In the data rows, 500 means zero.
Some points, one per row:
c(482, 596, 384, 577, 446, 607, 504, 563, 489, 374, 459, 457, 445, 469,
  531, 496, 368)
c(392, 522, 521, 542, 422, 438, 554, 499, 411, 471, 536, 412, 328, 489,
  601, 435, 413)
c(641, 587, 457, 523, 411, 672, 395, 625, 567, 562, 463, 441, 579, 491,
  534, 497, 593)
c(394, 581, 423, 591, 470, 379, 554, 458, 601, 359, 517, 622, 476, 581,
  702, 409, 421)
c(235, 640, 598, 492, 305, 701, 474, 223, 371, 694, 262, 452, 480, 469,
  456, 610, 725)
c(525, 443, 398, 469, 374, 488, 504, 500, 523, 535, 338, 438, 588, 432,
  607, 444, 642)
c(257, 532, 406, 561, 437, 462, 478, 474, 349, 334, 468, 367, 516, 452,
  455, 716, 377)
c(400, 276, 366, 568, 661, 373, 496, 538, 564, 316, 618, 418, 450, 434,
  218, 722, 382)
c(582, 631, 598, 501, 507, 599, 341, 531, 499, 722, 531, 598, 563, 524,
  420, 401, 693)
c(515, 654, 476, 504, 590, 463, 414, 512, 546, 501, 376, 419, 507, 452,
  504, 587, 540)
c(330, 462, 504, 589, 492, 534, 469, 525, 526, 558, 610, 474, 505, 544,
  391, 578, 566)
c(589, 449, 513, 347, 541, 838, 290, 391, 428, 643, 409, 382, 528, 505,
  341, 619, 804)
c(527, 562, 641, 346, 715, 300, 254, 577, 616, 433, 382, 557, 537, 465,
  358, 833, 499)
c(737, 487, 559, 390, 548, 479, 438, 491, 426, 500, 554, 535, 455, 509,
  515, 497, 629)
c(562, 507, 559, 479, 415, 527, 493, 545, 408, 605, 438, 440, 494, 442,
  452, 447, 475)
c(373, 433, 422, 614, 541, 357, 407, 427, 589, 371, 571, 466, 547, 542,
  632, 495, 379)
c(416, 464, 520, 548, 609, 522, 503, 439, 515, 527, 625, 455, 582, 565,
  473, 455, 532)
c(489, 598, 519, 415, 708, 592, 548, 570, 625, 363, 567, 452, 518, 550,
  510, 513, 593)
c(647, 355, 314, 571, 372, 661, 631, 600, 472, 484, 295, 399, 862, 541,
  390, 525, 742)
c(467, 483, 529, 301, 347, 275, 433, 520, 751, 767, 407, 486, 670, 764,
  731, 560, 418)
c(605, 500, 499, 425, 366, 536, 504, 433, 404, 628, 345, 576, 533, 476,
  498, 456, 604)
Here are 16 more points, each followed by its number:
c(659, 684, 468, 580, 042, 523, 504, 520, 587, 540, 597, 794, 477, 545,
  646, 254, 568) 0
c(508, 471, 489, 539, 666, 525, 447, 455, 460, 402, 581, 361, 411, 420,
  496, 612, 519) 1
c(434, 416, 503, 369, 463, 418, 542, 510, 597, 626, 493, 490, 691, 611,
  620, 408, 612) 2
c(420, 477, 601, 511, 585, 366, 456, 654, 457, 512, 615, 414, 385, 572,
  549, 412, 438) 3
c(542, 598, 689, 442, 553, 650, 560, 451, 372, 338, 537, 270, 285, 441,
  556, 592, 343) 4
c(586, 319, 400, 513, 196, 367, 437, 480, 518, 599, 430, 720, 684, 541,
  728, 390, 554) 5
c(125, 616, 582, 588, 507, 568, 840, 110, 637, 651, 428, 673, 551, 717,
  678, 000, 000) 6
c(218, 559, 469, 425, 318, 556, 391, 279, 427, 658, 363, 542, 580, 469,
  474, 584, 626) 7
c(445, 518, 605, 589, 428, 363, 588, 489, 448, 440, 563, 412, 505, 468,
  548, 524, 373) 8
c(627, 483, 496, 575, 647, 625, 570, 681, 653, 462, 700, 459, 583, 529,
  487, 509, 302) 9
c(405, 608, 507, 560, 669, 371, 552, 629, 519, 409, 421, 522, 395, 425,
  579, 444, 350) 10
c(652, 566, 665, 444, 458, 351, 377, 561, 528, 525, 418, 660, 606, 458,
  582, 426, 477) 11
c(553, 654, 473, 566, 842, 459, 535, 552, 467, 411, 480, 441, 393, 398,
  405, 458, 548) 12
c(310, 367, 499, 444, 455, 572, 461, 464, 531, 575, 511, 523, 541, 581,
  486, 481, 516) 13
c(560, 464, 570, 521, 420, 568, 404, 475, 515, 618, 526, 530, 659, 464,
  303, 536, 599) 14
c(334, 847, 394, 578, 964, 391, 482, 468, 457, 390, 363, 491, 321, 398,
  465, 455, 721) 15
Which of these numbered points is nearest to each point below by angle, seen from the average point of the first points? Its number follows each.
c(554, 606, 571, 570, 462, 634, 404, 502, 496, 554, 533, 493, 525, 512,
  521, 440, 526) > 0
c(420, 425, 381, 634, 279, 522, 567, 331, 521, 396, 592, 427, 477, 438,
  497, 616, 388) > 8
c(428, 307, 511, 529, 432, 418, 622, 404, 580, 452, 441, 603, 527, 515,
  548, 473, 445) > 6
c(565, 409, 711, 431, 352, 510, 396, 524, 513, 659, 488, 616, 439, 446,
  309, 578, 767) > 14
c(761, 537, 619, 588, 666, 654, 312, 639, 607, 412, 942, 354, 442, 397,
  458, 513, 293) > 9
c(461, 302, 485, 376, 465, 362, 499, 435, 547, 917, 542, 560, 880, 637,
  718, 405, 609) > 2
c(473, 547, 542, 597, 629, 328, 460, 529, 482, 347, 528, 440, 369, 398,
  550, 438, 364) > 10
c(742, 355, 710, 522, 374, 542, 311, 524, 478, 640, 636, 616, 578, 509,
  402, 542, 702) > 14
c(546, 611, 642, 614, 702, 312, 515, 551, 477, 370, 523, 564, 386, 312,
  653, 436, 396) > 10
c(617, 376, 736, 553, 474, 568, 228, 599, 500, 720, 666, 366, 646, 518,
  479, 503, 519) > 14
c(421, 200, 515, 609, 644, 391, 398, 423, 509, 534, 530, 507, 832, 405,
  368, 620, 656) > 14
c(271, 731, 326, 402, 524, 550, 525, 563, 464, 437, 220, 581, 364, 417,
  556, 507, 614) > 15
c(508, 335, 483, 488, 358, 435, 303, 417, 473, 521, 530, 570, 515, 454,
  325, 822, 421) > 14
c(512, 618, 564, 483, 542, 589, 527, 432, 414, 428, 481, 468, 441, 515,
  471, 580, 439) > 4
c(365, 119, 448, 624, 459, 245, 555, 369, 664, 382, 404, 620, 602, 370,
  485, 325, 337) > 5
c(354, 464, 273, 455, 596, 503, 737, 486, 498, 286, 368, 529, 478, 593,
  492, 555, 627) > 15
c(593, 515, 519, 489, 444, 554, 522, 462, 557, 496, 574, 692, 444, 507,
  352, 272, 487) > 0
c(556, 472, 484, 418, 604, 581, 466, 217, 709, 512, 359, 559, 624, 441,
  422, 503, 606) > 14
c(577, 322, 733, 424, 524, 411, 406, 743, 536, 564, 612, 530, 482, 500,
  588, 463, 603) > 3
c(978, 598, 907, 296, 494, 795, 286, 881, 748, 704, 440, 594, 526, 399,
  487, 484, 567) > 11
